In the rows, zero is written as 128.
Each run below is a few steps of one of 6 hidden systems, one row a step.
vemid, trace 1, 8 rows:
[[ 79 100 165 101  90 143 134  90 152 146 107 103 108  88 132 174 154 142]
 [167 183  93 121 115 140 171 137 139 111 125 122  91 181 160 152 105 105]
 [ 93 116 110 166 154 144 134 139  98 169 118 179 162 149 136  57 114 136]
 [139  96 184 111 146  74  89 127  87 123 181 103 155 133 123 152 138 144]
 [127 108 131 140  83 139 167 115 156 137 123 141  89  56 123 178 159 124]
 [108 168 128 111 144 159 158 138 138 113  88 100 105 188 179 128  79 102]
 [149 117  91 153 130  93 128 106  96 162 145 180 147 159 122  63 113 144]
 [ 90  97 183 114 133 132  93 136  97 150 169 108 163 122 121 163 178 157]]
kep, trace 2, 8 rows:
[[ 87 124 164 143 190 127 128 191 104 129 157 124 177  92 132 134 123 123]
 [156  77 124 127 136 100 126 113 127  85 109 102  73  65 145 116 105  95]
 [ 98 126 121  95  77 158 125  67 155 148  83 110  95 161 141 130 139 146]
 [170 188 111 133 117 127 129 146 123 138 165 155 154 209 113 145 139 139]
 [ 94 114 144 172 175 122 140 176 103 150 150 167 179  83 119 105 124 126]
 [134  75 161 110 150  97 101 121 120  82 120  73  98  77 143 133 107 106]
 [129 126  92 110  66 144 150  70 159 144  97 125  72 123 136 139 142 135]
 [127 193 122 118 126 159 127 144 129 142 134 132 157 225 132 135 126 140]]
Zago, trace 3 (8 x 18):
[[ 87 141 115 131  93 154 166  95 183 149  64 145 108  97 126 122 108 125]
 [142 183  91  86 147 118 105 126 121 120 139  92 143 210 136 106 103 133]
 [132 100 101 171 131 136 106 145 102 158 160 183 159  96  92  91 176 147]
 [124 110 198 119 149 137  92 158 145  74 116  82 133  97 121 167 125 110]
 [152 146  85 128  92 100 173  89 176 128  99 146  92  83 117 127  98 118]
 [ 73 165 101  89 144 166 109 121 127 152 109  96 147 190 144  95 123 148]
 [198 121  97 157 136 110  91 153  97 113 181 156 142 136  96 108 163 132]
 [ 86  97 197 149 134 152 113 145 155 120  95 134 151  66 107 145 137 126]]
Semap, trace 4, 8 rows:
[[ 98 129 189 148 130 108 117 123 132 165 132 173 199 143  96 126 122 155]
 [131 139 126 112 159  83 151 163 104 127 193  99 136  79 136 176 132 122]
 [ 95  94  90 126 130 174 148 123 122 124  94 104  67  91 173 106 134 106]
 [166 127 150 123 104 126  94  86 133 103  90 128 110 214 133 106 100 124]
 [127 140 141 152 105 101 138 119 126 182 164 190 179 136  89 139 150 164]
 [ 94 144 143 115 181 133 142 191 101 124 173  90 150 102 150 165 134 119]
 [145  84  96 146 135 132 148 121 117  99  98 121  64  82 165  97 108  90]
 [116 114 159 101  92 126  96  57 147 135  81 118 122 186 127 111 114 148]]
Semap, trace 5:
[[134  63 154 152 170 115 102 153  59 119 164 126 129 123 155 103 136 117]
 [125  65 193 133  95 118 138  92 126 124 115 122  89  92 145 170 140 123]
 [119 169 135 105  94 125 187 101 144 151 118 125 105 177 162 174 105 127]
 [111 148  86 143 152 134 158 141  81 171 148 159 147 188 162  83 112 133]
 [123  63 173 149 164 115  90 145  61 127 161 128 144 133 144 106 141 128]
 [138  76 189 136  97 109 148 107 122 122 134 124  92  85 143 189 145 121]
 [ 99 163 129 107 103 138 194 105 144 152 105 119 101 164 172 163  99 122]
 [127 143  88 138 149 122 146 128  80 160 143 152 138 201 163  75 102 132]]
fele, trace 6 (8 x 18):
[[132  82 103 121 109 108 122  79 151 115  91 116  81  56 120 100 116 121]
 [106 167  99  78 101 168  96  99 165 129  99  88 120 165 115 131 148 149]
 [173 189  79 150 135 134 118 166 144 121 149 165 163 148  84 111 134 130]
 [109  99 174 151 170 117  90 158 136 105 117 135 174  74  96 104 113 122]
 [149  98 110  94 117  95 109  96 146  93 121  79  80  61 122 137 124 119]
 [100 158  75 107  96 191 129 110 170 143  87 119 107 131 120 118 153 140]
 [169 186 107 132 146 136  93 156 146 100 125 138 164 189  97  99 107 124]
 [128 101 145 155 147  88  98 134 133 133 138 160 175  61  75 100 126 140]]
niz, trace 7, 8 rows:
[[129 105  85 107  98 105 119  88  90 177 178 129 117 125 126 127 179 164]
 [122 140 151 150 132 201 135 183 109 123 144 131 125 167 154 164 168 116]
 [152 121 167 173 138 101 167 135 145 104  94 170 124 111 137 119  65  91]
 [ 77 103 147  80 128  75 117  65 124 161 122  92 139 115 135 114 103 155]
 [152 134  74 109 110 141 132 132  87 143 187 110  95 150 150 154 182 139]
 [120 123 157 184 130 196 146 168 122 126 100 176 129 158 149 121 132 106]
 [145 119 194 132 139  60 132 107 140 108 114 131 144 129 124 131  60 116]
 [ 84 108 100  91 114  90 140  83 109 181 159 110 123  81 132 133 150 160]]
kep, trace 8 (8 x 18):
[[ 82 106 127 128 131 209  94 144 109 136 113 114 127 152 143 109 177 137]
 [207 129 168 165 108 111 110 139 149  79 124 163 126 145  96 149 118 109]
 [ 57 147 143 112 131 104 157 108 162 169 109 135 169  79 109 130 102 149]
 [158 150  70  87 159 109 108 144 105  97 164  67 107 137 144 123 126 120]
 [118  91  98 169 107 191 123 126 122 144  98 172 104 114 128  85 165 128]
 [150 140 208 125 122 121  86 132 150  92 113 117 158 178 104 159 113 131]
 [126 154  93 131 119  75 171 116 153 161 150 159 144  59  97 138 115 139]
 [ 83 138 100  88 175 163 109 158 106 116 132  60 124 132 163 113 129 122]]
vemid, trace 9:
[[132 126 186 116 118  85 155 129 106 143 181 116 138 130 139 206 136 135]
 [103 117 112 147 117 138 209 128 123 154 118 148  86  86 176 149 121 108]
 [113 112 144 121 141 127 143 107  85 138 115 116 108 208 193 104  90 116]
 [148  97 145 155  92  97 135  94  92 178 161 185 141 160 122 126 152 155]
 [ 88 129 188 129 127 137 161 153 112 156 162 122 147 127 149 200 151 134]
 [144 119 124 152 136 101 205 136 110 126 132 144  89 105 179 144  91  95]
 [ 76  86 141 120 123 131 141  78  95 166 101 129 111 170 178  91 108 136]
 [167 124 146 129  94 103 131 107  90 157 179 147 128 193 137 162 158 150]]
niz, trace 10:
[[106  85 115 133  95 113 133  65 152 150  80 149 105  74 113  88 115 136]
 [129 173 124  72 115 130 100 113 128 130 150  79 136 202 130 161 143 151]
 [152 140  87 184 132 144 159 171 110 148 158 196 142 111 117 112 151 123]
 [ 93 107 202 127 173 134  98 152 130  94  97  96 153 123 139 122  91 111]
 [172 108  96 113  94  72 135  78 144 120 137 120  84  75 114 137 124 128]
 [ 68 154 110  99 112 191 122 119 135 164 114 113 135 169 138 130 163 155]
 [198 162 112 162 150 114 135 172 113  98 155 157 134 170 127 121 108 103]
 [ 78  76 177 150 144 117 109 119 129 148 105 150 164  71 109  98 119 138]]
Zago, trace 11:
[[142 167  99 142 104 179 163 132 132 135 102 154 102 203 158 123 120 115]
 [128 129 160 153 155 101 109 136  95 147 144 168 185 187 120  90 102 140]
 [116  83 165 123 143  73 115 127 102 142 178 118 148  59 113 152 147 142]
 [117 114 122 115 111 154 164 131 138 111 116  91  65  79 164 176 142 104]
 [144 152 107 136 108 155 157 109 135 126  84 146  95 203 163 104  91 109]
 [121 131 146 134 134  99 103 111  96 170 153 161 184 194 114  97 125 160]
 [123 101 161 131 148  99 118 160  96 136 195 120 154  74 115 172 168 138]
 [121 106 135 138 128 148 173 144 140 100 103 110  71  66 166 158 119  90]]
fele, trace 12:
[[175 153 146 112 100 101 131 128 174  90 138 108 111  88  97 197 132 117]
 [ 70 162  87 126 145 156 170 137 164 148  86 132 130  87 137 103  98 118]
 [146 130  87 104 164 122  75 127 102 103 129  90 128 177 136  66 109 124]
 [154  90 132 152  89 130  85 108 130 141 139 170 140 102  76 120 185 154]
 [130 165 178 112 124 140 126 154 179  88 114  97 137 107 105 199 126 114]
 [120 158  61 130 147 109 175 128 152 132 104 139 114  82 136  89  79 106]
 [ 93 105 111 100 155 147  64 114 104 132 114  91 142 162 132  66 133 144]
 [202 118 116 140  89 120  87 122 133 110 161 148 119 125  81 148 183 141]]

Which system made each run below?
trace 13, 2 rows:
[[ 90 132  95 104 141 145  79 121 165 123 101 103 146  75  84  90 138 144]
 [177 169  77 104 125 146  78 144 160  83 132  97 120 132  88 129 149 127]]
 -> niz
trace 14, 2 rows:
[[ 86  71 153 106 107 153 110  76 111 142  95 101  90 153 166 116 142 137]
 [179 173 111 118  82 124 142 111 134 140 154 143 115 197 125 167 146 141]]
 -> fele
trace 15, 2 rows:
[[ 63 117 116  80 157 115 130 124  99 156 157  70 134  96 154 136 137 144]
 [170 115  74 145 115 179 130 147  95 114 144 132  73 147 157 123 171 110]]
 -> fele
trace 16, 2 rows:
[[ 90 151 126  88 190 113 121 154 112 113 134  65 144 136 158 116  85 117]
 [168  75  75 144 107 119 114  97 104 127 132 143  78  95 130  88 153 123]]
 -> Semap
trace 17 (2 x 18):
[[172  79  98 139 125 100 115  93  93 114 120 135  81 141 157  73 110 112]
 [112  97 188 127  85 148  94  93 122 152 127 139 141 169 116 151 172 161]]
 -> niz
trace 18 (2 x 18):
[[116  99 141 167 160  91 156 135 127 125 106 161 137  67 130  87  74 103]
 [ 95  89 133  71 128 112  93  77 114 130 121  61 104 125 150 118 129 141]]
 -> fele
trace 19, 2 rows:
[[163 161 102 156 161 153 139 209 115 100 169 135 132 117 127 149 147 105]
 [117  72 167 170 146 132 126 124 129 109  74 152 118  94 140  81  89 100]]
 -> fele
trace 20 (2 x 18):
[[117 100 184 152 115 129 168 107 149 116  70 143  95 116 161 138  81  98]
 [120 150 121  85 110  79 148  68 121 164 131 114 124 187 150 126  90 148]]
 -> Zago
trace 21, 2 rows:
[[126 190  72 136 135 138 198 147 144 142 121 149 116 136 153 126  94 109]
 [100 111 105 123 174 125  91 127  92 135 117 118 150 157 143  45 102 134]]
 -> Semap
trace 22 (2 x 18):
[[ 73 136 120 112 156 155 152 156 155 117 102  92 120  49 139 143 117 110]
 [166 136  66 113 124 131 117 103 138  93  93 105  75 153 145  81  98 104]]
 -> Zago
trace 23, 2 rows:
[[144  75 216 137 108 105  92 114 110 119 145 129 137 132 115 167 151 142]
 [111 149 137 123  98 121 195 127 148 152 143 133 111  84 137 202 138 126]]
 -> niz
trace 24:
[[148 112 106 117 169  56 140 136  84 124 180 106 123  97 149 119 104 117]
 [ 87  67 121 116 107 167 115  97 111 144 110 106  83 102 155 120 171 138]]
 -> Semap
trace 25:
[[157 164  65  71 135  97 115 115 126 109 155  69 103 143 134 132 122 130]
 [128 109  84 164 117 199 105 147 122 131 111 162 115 119 116  87 178 128]]
 -> vemid
trace 26 (2 x 18):
[[ 86  87 147 142 160  95 176 121  86 155 127 133 122 108 182 106  84 115]
 [133  73 139 103 109 106 124  79  81 138 144  98  80 156 174 135 139 134]]
 -> Zago
trace 27 (2 x 18):
[[ 99  90 110  96 163  81 119 119  92 135 161  80 120  69 145 116 124 134]
 [143  94 101 125  95 178 127 115 118 112 117 106  55 128 162 141 172 115]]
 -> kep
trace 28 (2 x 18):
[[149  82 130 137 113 188  85 140  98 104 134 113  90 140 141 134 191 123]
 [170 138 189 169  95 133 138 131 167 102  96 175 130 146 107 161 112 112]]
 -> Zago
trace 29 (2 x 18):
[[151 131 131  77 101  66 110  79 123 135 168  92 122 135 114 165 139 153]
 [ 96 145  86 143 120 187 163 159 112 171 151 151 124 121 143 142 179 137]]
 -> niz
trace 30 (2 x 18):
[[151 154 194 112 130  98 117 150 134 103 163 103 157 147 113 200 128 130]
 [104 137  91 150 136 115 201 138 137 158 128 161 118  57 144 126 109 115]]
 -> Zago
trace 31, 2 rows:
[[ 88 133 109 122  93 149 190 102 160 154  91 131  86  94 154 151 119 120]
 [127 167 101 103 140 122 136 110 110 137 118 114 124 222 164  96  84 126]]
 -> niz
